(in the rows, 128 means zero)
One turn moves each row of this set onto another row. After a few examples, where does it send each row asked below?
k_47: [144 136 127 170 132 133 126 156 139 129 170 135 140 112 144 131 100]
k_530: [136 138 130 175 113 131 133 147 142 137 178 140 139 101 134 120 122]
k_266: [117 168 112 150 123 104 125 119 117 106 116 137 131 170 130 134 119]
k_694: [143 136 129  84 135 128 141 117 167 141 111 133 133 135 123 126  91]
k_466: [121 152 135 167 121 134 134 158  93 146 137 150 117 152 125 109 140]
k_408: [123  95 119  87 111 131 127 126 136 139 141 128 135 131 139 112 169]
k_833: [130 117 136  95 153 139 137 118 129 137 128 120  97 122 133 126  83]
k_812: [120 135 133 155  96  97 114 138 138 115 154 170 117 119 133 126 134]
k_224: [131 140 127 174 105 129 126 143 157 134 166 142 151 124 142 130 102]
k_447: [142 131 162 109 159 139 136 120 141 144 125 123 103 100 122  95 115]
k_419: [133 104 132  87 121 128 116 136 161 125 117 131 145 155 153 108 144]
k_178: [113 153 133 168 103 131 132 150 107 145 130 155 127 167 128 116 133]
k_819: [129 152 134 174 147 150 127 149 102 150 135 157 124 149 143 127 136]
k_978: [111 130 117 113  99 110 129  94 122 143 107 125 165 119 134 135 103]
k_157: [137 142 164 118 131 118 135 114 139 144 114 125 138  89 112  80 136]
k_41: [116 172 136 155 117 108 137 113 128 119 134 140 113 149 108 103 157]
k_822: [122 176 127 175 124 133 138 102 145 134 136 131 156 155 131 125 133]
k_153: [157 141 132  88 158 125 135 130 151 134 104 129 137 114 121 120 103]
k_176: [157 140 125  94 154 119 143 130 127 142 112 120 146  90 109 114 123]
k_449: [ 96 109 129 137  92 132 131 114 138 126  99  95 120 119 118 119 151]
k_848: [127 131 116  90 107 121 153  95 141 159 131 132 144 106 105 128 130]
k_392: [132 132 130 152 123 101 112 153 122 110 155 163 107 106 133 126 132]
k_417: [102 111 131 146 112 156 126 104 164 135  99 101 132 131 144 139 134]
k_719: [125 158 120 145 153 118 135 130 100 111 143 129  90 148 119 124 133]
k_905: [128 132 120  87 110 126 148  96 165 153 121 140 135 130 117 135 108]
k_77: [125 112 138 146 155 156 119 130 148 121  90  93 124 117 147 131 128]
k_282: [140  98 113 101 130 143 133 140 126 145 145 105 160 116 142 111 157]
k_915: [132 162 109 164 160 141 135 119 117 128 143 119 134 154 140 145 107]
k_827: [121 154 137 176 122 146 130 135 110 157 138 161 130 149 136 122 149]
k_562: [143 102 118  91 141 124 114 149 122 122 119 120 151 124 150 111 154]
k_481: [108 109 134 132 117 136 121 133 152 112  83  95 112 143 135 126 116]
k_390: [113 111 133 153 129 151 130 113 135 139 107  93 132  94 129 125 163]
k_505: [124 144 141 123 107 112 128  95 134 148 105 128 173  96 120 104 133]
k_698: [122 150 131 163 125 135 128 162  98 139 127 151 118 169 135 121 119]
k_602: [119 111 134 138 135 132 126 141 121 115  91  86 113 105 122 111 145]
k_517: [141 135 116  94 131 117 149 109 123 152 124 126 148  87 103 121 141]
k_249: [122 154 131 173 127 147 125 139 117 151 129 163 136 163 147 134 126]
k_116: [129 101 127  97 109 150 134 128 165 148 145 116 153 145 146 106 147]
k_92: [116 118 114 101 128 130 132  98 124 143 119 123 131 129 145 151  81]
k_316: [148 109 126 100 139 143 121 149 152 132 123 110 169 140 157 106 132]
k_51: [128 133 128 150 114  98 106 150 135 104 142 167 118 127 145 137 112]
k_811: [130 167 132 169 153 148 147 114 129 140 161 123 117 133 119 113 146]

k_905 goes to k_848
k_51 goes to k_224
k_178 goes to k_827
Now find these:
k_157 goes to k_447
k_116 goes to k_408
k_266 goes to k_822
k_390 goes to k_602

One turn moves each row of this set onto another row. After a few examples, where does it send each row asked below?
k_365: [139  98 135 132 130 118 118 106  90 142  95 120  98 133]
k_339: [131 109 111 151 104 119  91  89 123 130 108 110 120 123]
k_433: [138 142 105 116 144 117 132 136 161 109 152 144 156 123]
k_102: [147 104 153 133 120 117 137 116 102 162 103 104 104 129]
k_333: [120 101 137  94 112 113 137 107 152 159 150 119 164 110]
k_640: [125 111 113 133 106 103  85 103 129 126  91 108 118 121]
k_668: [115 152 124 121 149 108 138 135 154 107 150 123 158 116]
k_880: [137 130 133 147 161 123 111 134 107 140 106 154 106 137]
k_354: [146 118 138 116 111 114 120 109 101 152  92 108  94 130]
k_906: [121  99 120 156 112  99  93 107 136 129 101 103 138 118]
k_189: [131 104 138  88 120 108 136 113 162 149 147 127 151  91]
k_29: [130 109 131 101 154 141 161 144 160 131 132 135 124 151]
k_142: [141 131 116 157 157 123 104 137 120 141  97 146 115 141]
k_923: [137 106 159 126 116 104 136 108  93 145 112  99 112 122]
k_561: [124 115 139 106 113 114 133 107 161 150 157 125 152  87]
k_399: [117 119 146 106 158 142 166 140 154 118 138 125 113 121]
k_713: [133 104 142 101 143 154 165 138 160 133 137 133 113 123]
k_89: [134 139 109 101 141 108 132 141 159 112 140 133 168 125]
k_885: [148 111 138  97 141 144 172 136 149 126 143 132 117 124]
k_531: [141 135 112 134 140 121  93 125 115 139  88 144 102 138]
k_988: [128 114 148 102 125  95 121 100 158 151 148 117 156  94]
k_410: [136 100 154  95 160 141 153 130 160 141 127 130 106 126]
k_814: [127  99 122 143 118  99  91  98 104 133  99 116 121 120]
k_981: [132 143 117 113 155 111 127 142 162 103 131 123 158 143]
k_104: [120 126 105 110 140 121 126 139 161 119 139 134 171 145]
k_12: [131 103 137  91 150 150 158 137 150 151 133 141 128 141]
k_197: [136 117 114 146 142 112  97 120  95 126  96 134 115 141]
k_182: [138 104 133  86 150 141 163 144 159 130 132 134 121 127]
k_351: [137 130 115 141 149 136  93 111 104 136 106 140 101 134]
k_273: [121 111 110 144 119 119  85  98 120 115 106 103 120 124]
k_528: [123  96 147  96 120 117 140 107 163 166 151 128 142 106]
k_170: [112 100 122 154 124 100  89 111 133 109 107 114 134 120]
k_396: [133 101 134 102 110 113 136 104 166 136 156 122 145  86]
k_294: [131 147 108 117 138 118 138 142 158 106 146 129 163 130]
k_497: [145 135 106 154 135 135  99 112 111 136 105 138 110 143]
k_332: [143 116 135 126 117 122 118  96  87 146 111 100 102 126]
k_257: [112 117 152 109 129 112 138 107 159 142 156 121 138  82]
k_849: [150 114 133 137 112 134 125  98 100 149 105 109  96 135]
k_125: [123 137 109 113 135 101 129 131 161 126 147 129 176 136]

k_885 goes to k_433
k_354 goes to k_531
k_257 goes to k_399
Now find these:
k_988 goes to k_410
k_189 goes to k_182
k_12 goes to k_104
k_332 goes to k_351
k_880 goes to k_170
k_561 goes to k_713
k_365 goes to k_197
k_528 goes to k_29
k_906 goes to k_102
k_339 goes to k_849

One turn moves each row of this set onto another row. After a few examples, where does it send each row asked below?
k_622: [ 90  99 121 111 124 149 142 120 138 105 143 171  93 134 176  91 116 117
 118 116]
k_542: [107 101 112 114 145 158 142 111 125  90 128 170 121 127 173 124 123 118
 145 150]
k_500: [136 160 170 133 162 118 130 132 136 128 153 128 129 173  93 125 134 116
 109 100]
k_721: [ 89 102 121 111 121 146 140 113 135 102 142 176  93 127 172  91 121 116
 113 121]
k_337: [144 165 161 147 158 120 134 152 139 133 112 140 120 142  93 130 131 145
  93 107]
k_838: [141 161 159 142 161 120 138 154 145 132 124 145 118 155  93 125 133 143
  94 117]
k_840: [134 164 185 149 136 122 133 132 127 130 133 126 130 140 107 133 130 127
  97  99]
k_540: [100 108 114 111 129 160 154 142 101 107 142 175  88 136 176 102 113 121
 120 116]
k_475: [142 165 164 133 169 120 137 155 143 125 124 141 116 156 101 131 129 140
  93  98]
k_654: [ 89  95 116 118 116 148 144 112 145  96 148 177 100 133 169  88 122 122
 120 132]
k_538: [129 162 176 151 140 120 135 130 140 125 142 130 134 151  84 125 132 132
 100 123]
k_688: [141 167 173 136 149 126 152 137 137 136 125 147 127 161  88 129 142 129
 106 144]
k_331: [146 162 166 124 162 134 155 141 147 138 130 148 125 174  91 128 142 119
 114 137]
k_325: [138 165 175 136 159 127 126 136 131 126 148 128 129 168 105 132 128 112
 104  87]
k_303: [142 171 182 124 161 133 148 143 127 140 117 146 116 158 117 144 136 109
 107 103]
k_88: [108 101 101 118 125 159 164 139 116 106 150 174 102 144 151  87 115 130
 124 147]
k_46: [105 105 110 124 118 159 161 134 109 108 138 176  97 133 155  91 116 136
 121 147]
k_501: [129 159 182 152 135 122 126 130 131 126 135 129 133 137  94 130 128 133
  96 118]
k_883: [146 165 167 144 160 119 137 155 137 135 118 145 114 145 101 132 127 140
  90 103]
k_914: [ 94  95 114 108 129 148 149 114 143  97 152 174  97 144 166  87 120 116
 119 126]
k_403: [107 101 113 115 140 162 139 109 125  91 125 165 119 125 168 116 124 118
 141 141]
k_587: [ 89  96 121 115 115 146 147 111 142 100 144 174  93 129 169  92 121 121
 113 126]
k_64: [130 163 179 139 148 124 124 131 124 133 137 124 124 154 104 135 130 118
 103  88]
k_107: [139 173 188 129 149 132 148 135 125 144 111 144 115 149 118 142 134 115
 101 113]
k_232: [144 166 166 142 159 121 135 155 140 135 119 140 117 153 104 134 132 138
  87 101]
k_896: [108 102 111 107 151 159 145 111 128  88 128 171 118 134 168 118 122 109
 144 138]
k_789: [147 162 164 147 161 122 133 154 146 132 120 141 123 147  91 131 131 145
  89 115]
k_193: [107 102 113 108 147 159 138 113 126  91 128 171 119 133 174 121 123 112
 145 133]
k_712: [109 103 102 112 132 155 158 144 115 102 158 174  96 152 156  91 121 126
 126 137]
k_25: [104 108 109 108 135 160 157 142 102 106 150 170  85 143 174  96 111 118
 121 115]
k_731: [102 111 114 124 114 158 160 134 104 107 138 174  95 127 165  96 115 133
 120 143]
k_798: [107 103 110 110 143 158 146 111 130  86 129 171 117 134 167 116 125 119
 147 144]
k_625: [144 172 173 121 171 132 150 141 134 138 130 142 116 176 107 141 140 109
 110 108]
k_783: [105 103 113 108 145 162 140 112 125  94 125 171 118 129 171 124 125 115
 146 136]
k_924: [139 170 180 140 144 131 149 136 137 136 116 145 126 147  96 131 135 130
 102 144]
k_866: [133 156 169 147 148 121 136 131 144 123 152 128 141 164  82 121 137 129
 107 125]
k_669: [133 163 166 140 156 122 131 136 142 123 155 132 136 168  91 124 134 121
 105 115]
k_754: [ 97  95 113 111 127 146 147 115 142  95 150 176 100 149 163  85 122 120
 118 132]
k_573: [105 101 114 105 145 153 146 112 131  85 128 172 118 136 166 119 122 115
 147 147]
k_821: [105 103 115 114 136 162 141 115 125  88 124 169 117 128 174 121 122 117
 141 136]
k_651: [ 93 101 112 107 124 145 149 115 146  97 148 177 100 138 160  88 124 125
 121 138]
k_265: [ 93  97 114 108 123 147 142 117 142  97 145 174  95 140 173  90 121 114
 117 118]
k_18: [101 109 117 120 118 161 156 138 103 108 138 168  92 132 171  97 111 125
 117 126]
k_674: [147 169 169 121 168 131 152 146 141 136 131 145 120 177  97 135 142 111
 113 123]
k_520: [103 105 103 105 137 157 155 146 113 104 158 177  94 153 164  96 113 119
 125 122]
k_547: [148 159 161 137 170 119 134 156 145 132 124 139 113 155  96 131 135 135
  93 105]
k_204: [139 179 187 140 139 130 152 137 127 138 108 143 120 141 108 141 133 124
  98 128]
k_378: [145 162 159 140 166 123 134 156 146 126 123 142 119 158  90 128 131 144
  99 112]

k_821 goes to k_783
k_475 goes to k_547
Now find these:
k_25 goes to k_520
k_303 goes to k_625

One turn moves each row of this set onto another row. After a few examples, where does it send each row asked below?
k_865: [126 109  91  87 149 108 153 128 122 148 119 160 113 103 135 122 152 103
 118 126  93 139 111 178 122 111 154  95 118 117 162 140 140 164]
k_82: [130 115 107  89 129  97 136 141 127 151 125 138 117 101 129 135 142 104
 110 141  72 130 125 171 109 115 157  87 127 130 176 145 136 163]
k_597: [136 106 103 132 159 129 152 153 132 164 136 130  92 126 144 166 119 136
 105 137  73 170 120 167 124 129 139  95 159 105 119 180 137 118]
k_569: [132 116  90 143 180 141 120 134 139  86 128 144 104 118 140 120 108 140
  91  87 109 136 111 105 138 121 139  92 122 107 146 117 143  93]
k_384: [139 117 100  96 104 138 130 152 130 135 129 150 130 138 132 168 124 168
 113  66  87 103 132 108 120 108 158  91 170 122 134 115 141 109]
k_292: [134 113 112 127 132 127 150 141 129 160  65 133 130 133 129  71 119 204
 106 112  88 117 136 101 119 109 140  98 157 121 160 134 140 137]
k_81: [135 143 110 146 138 115 131 149 113 159 110 151 163 151 131 140 141 146
 121 100  95 101 162 135 105 124 129 114 186 133 128 110 137 104]
k_172: [124 111 107 132 177 122 152 140 115 160 130 142  86 120 131 149 127 138
 102 132  99 170 129 189 129 124 130 109 162 102 133 156 111 115]
k_743: [163 119  98 155 137 107 119 158 153 104 101 118  99 130 127 127 114 134
  89 107  69 128 121 106 125 132 142  98 152 110 129 107 119  96]
k_950: [160 122  97 164 169  94 130 156 147 115 106 114 114 143 120 102 140 140
 104 105  62 129 131 113 117 145 135 106 155 104 109 115 125 106]
k_911: [114 134 105 118 168 113 144 144 112 143 120 164 148 147 121 116 146 182
 125  75 109 106 161 153 119 123 138 116 178 117 133 101 129 111]
k_583: [129 122  93 100 143 109 144 134 135 153 111 153 124 100 150 139 137  91
 124 143  86 138 111 169 116 116 153  91 123 127 170 143 162 158]
k_86: [141 127 104 167 200 107 123 148 142 107 129 124 130 142 120  91 137 147
 104 104  79 133 140 121 114 146 132  98 140 106 125 125 136 103]
k_550: [146 127  91 110 158 126 140 142 107 127  67 153 155 125 126 108 137 136
 118 108 143 115 136 138 119 160 128 126  93 101 138 134 129 145]
k_70: [108 110 110 117 167 119 141 157 139 154 128 135  84 106 155 157 106 153
 100 138  86 168 128 182 129 125 142 101 158 109 151 163 136 114]
k_445: [122 116 106  96 157 106 139 127 110 148 133 148 127 107 127 128 143 102
 110 140  86 129 130 182 109 113 141  93 122 130 179 145 132 164]
k_291: [124  97 110 115 154 125 146 155 137 155 140 133  78 115 139 161 114 155
  98 127  77 166 115 170 132 127 148  92 157 104 132 165 130 122]
k_765: [132 111 114 143 165 126 140 146 121 167 138 132  99 124 136 162 123 132
  94 142  83 164 134 179 122 127 129  98 162 112 133 172 122 115]
k_451: [131 133  96  98 153 125 128 160 126 115  63 148 154 108 142 118 114 142
 117 112 134 117 139 138 120 163 137 126  88 107 157 134 145 145]
k_715: [137 114 107 134 147 143 156 134 134 166  80 138 142 143 135  73 123 198
 119 109  85 123 128  91 119 108 140  89 144 113 141 148 170 138]
k_388: [166 124 104 111 129 137 131 160 118 134  81 131 170 134 119 138 137 125
 109 111  99 111 139 114 103 167 133 108  94 108 135 161 140 152]
k_935: [130 119 115 141 147 159 139 133 119 160  92 139 156 144 134  89 109 190
 105 118  98 118 130  88 111 102 128  80 141 126 160 157 164 127]
k_9: [132 122  97 114 151 109 147 128 120 160 121 151 136 112 138 130 150  81
 124 147  78 138 119 177 108 122 147  91 126 128 153 153 155 164]
k_363: [141 115  97 141 129 155 149 122 117 163  59 155 131 134 141  85 111 176
 110 112 118 122 117  92 131  92 128  99 152 116 147 130 146 126]
k_825: [111 136 106 105 143 137 122 159 138 132 129 159 145 124 156 160 107 173
 122  77 101 107 137 118 121 114 157  92 162 133 153 118 174 102]
k_898: [138 117 101  78 128 121 130 168 133 114  70 131 141 109 134 125 118 154
 109  98 113 114 134 123 121 164 150 110  86 108 161 140 145 150]
k_693: [154 133  91 131 113 132 142 148 123 156 109 155 146 152 136 160 133 137
 128  89  84 103 137 115 117 118 146 100 182 119 101 114 145 107]
k_601: [159 114  95  87 121 131 137 166 137 125  76 133 151 124 130 133 128 139
 115 102  98 115 126 110 115 167 151 103  91 100 133 156 150 155]
k_676: [148 121  94 150 143 132 111 144 152  94 107 128 100 119 139 135 103 128
  88  98  92 132 108  97 134 122 140  94 134 118 141 111 134  89]
k_247: [156 122 106 114 144 130 131 145 102 133  78 140 165 134 109 123 144 130
 106 108 122 109 147 131 108 162 125 114  97 105 139 150 119 149]
k_504: [135 108 112 131 132 160 141 117 106 157  87 145 135 139 125  89 115 186
  96 107 111 119 125  93 122  90 126  86 145 121 162 144 134 129]
k_790: [139 106  89  91 139 101 157 128 120 158 121 147 116 111 128 131 159  98
 123 131  70 133 114 168 111 115 156  88 125 113 150 151 137 170]
k_259: [118 116 103 132 179 123 152 148 129 158 122 145  85 110 152 151 116 142
 112 137  99 171 121 189 130 131 135 108 155 106 133 156 136 116]
k_867: [125 119 100 148 206 130 120 135 135  96 142 140 121 134 124 100 129 154
  99  87 102 135 126 119 127 137 129  92 123 108 144 124 141  97]
k_879: [133 125 112 144 127 136 138 138 126 164  55 137 140 128 144  86 105 185
 105 129 102 117 129 101 119 101 128 101 157 128 162 126 149 125]
k_66: [104 137  92 108 174 131 147 147 133 141 120 175 141 129 149 126 128 177
 142  69 114 118 134 139 130 121 157 108 161 116 128 108 175 109]

k_247 goes to k_388
k_583 goes to k_865
Now find these:
k_66 goes to k_911
k_292 goes to k_879
k_291 goes to k_70
k_867 goes to k_86

